In the rows, zero is written as 128.
One turn moves each row of this set onto another row. After a few examples, where does it send each row asked below?
Nekiv: [119 157 132 117 115 115 165 121 112 142 122 123 122 148 124]
mobe: [142 156 141 107 127 118 161 128 113 175 125 123 150 154 126]
Zibo: [105 149 138 157 118 123 142  91 111 135 120 130 116 143 130]
Tana: [121 161 134 120 116 121 166 113 107 144 123 121 119 146 119]
dosif: [149 147 125 113 152 132 101 103 150 150 163 142 153 159 137]
Nuka: [156 159 144 121 144 125 122 125 140 176 137 135 168 162 140]
Duki: [118 126 148 141 102 118 127 127 142 118 138 138 154 174 116]
Nazuz: [111 129 139 162 102 131 123  75 110 140 140 122 148 120 147]
pev: [111 155 140 155 110 133 144  88 108 130 127 124 118 137 133]
fulom: [146 135 140 107 139 161 110  80 118 142 126 122 129 119 122]
sagu: [109 126 134 164 116 131 123  81 103 142 133 127 147 121 151]
fim: [131 104 140 136 136 127 126 139  98 139 124 113 150 124 122]
tekif: [142 148 159 101  88 136 127  79 138 155 143 130 173 150 121]
Dinu: [147 171 157 110 121 161 116  95 122 130 145 120 158 127 141]
rud: [155 161 145 121 138 128 126 121 142 180 144 134 163 165 143]
far: [116 110 127 131 110 113 106  78 120 139 162 122 169 121 139]
Zamas: [129  99 148 158 120 127 120 119 129 155 116 140 144 160 113]
nimo: [131 105 149 158 116 127 127 121 129 163 113 138 147 151 107]
geg: [134 158 138 111 117 115 158 131 124 183 131 124 152 151 130]
Bibu: [111 159 134 122 115 108 162 122 113 144 126 122 124 151 120]
kob: [109 125 138 161 108 136 127  78 106 143 138 126 142 123 150]
taror: [146 137 131 116 155 128  97 110 151 156 152 145 158 163 132]
duni: [147 160 158 107 118 159 112  94 119 129 148 117 166 132 148]
pusaz: [155 151 144 117 146 129 128 130 134 179 135 135 165 163 140]
Seli: [122 111 128 132 121 110 112  74 107 140 158 120 171 123 144]
Tunel: [110 149 142 152 113 127 147  90 110 131 123 127 114 145 135]
Bisir: [142 156 138 108 122 113 158 130 123 179 122 125 152 151 130]
Gevo: [144 145 124 116 153 131  95 108 152 153 158 143 158 157 129]
sotid: [126 135 156 146 105 121 126 132 139 124 139 140 156 175 113]
dadi: [115 111 130 135 115 116 110  77 109 140 164 118 169 123 141]
Vas: [147 119 157 118 147 117 120  90  97 128 126 103 138 136 110]
likav: [150 142 141 101 143 154 114  82 113 145 132 121 128 120 113]
Dep: [140 157 162 109  87 136 131  81 140 152 139 127 174 143 126]
vobi: [135 118 115 106 139 114 101  77 134 141 168 133 157 140 127]
sepob: [119 138 131 106  85 143 130 124 149 139 147 146 158 148 113]
Fumom: [152 118 154 114 148 117 119  97  90 138 133 104 143 138 110]
puru: [137  98 139 139 138 132 119 136  96 147 127 118 152 132 126]
Dem: [129 116 122 112 136 110  93  88 142 137 166 134 161 146 125]
Fet: [115 136 132 107  80 137 136 117 151 140 141 141 164 143 117]
Ralut: [129 118 121 111 136 113  96  80 135 143 170 131 161 142 119]

Vas goes to sotid
rud goes to Seli
And these:
Dinu goes to puru
far goes to Tana
Nekiv goes to Gevo

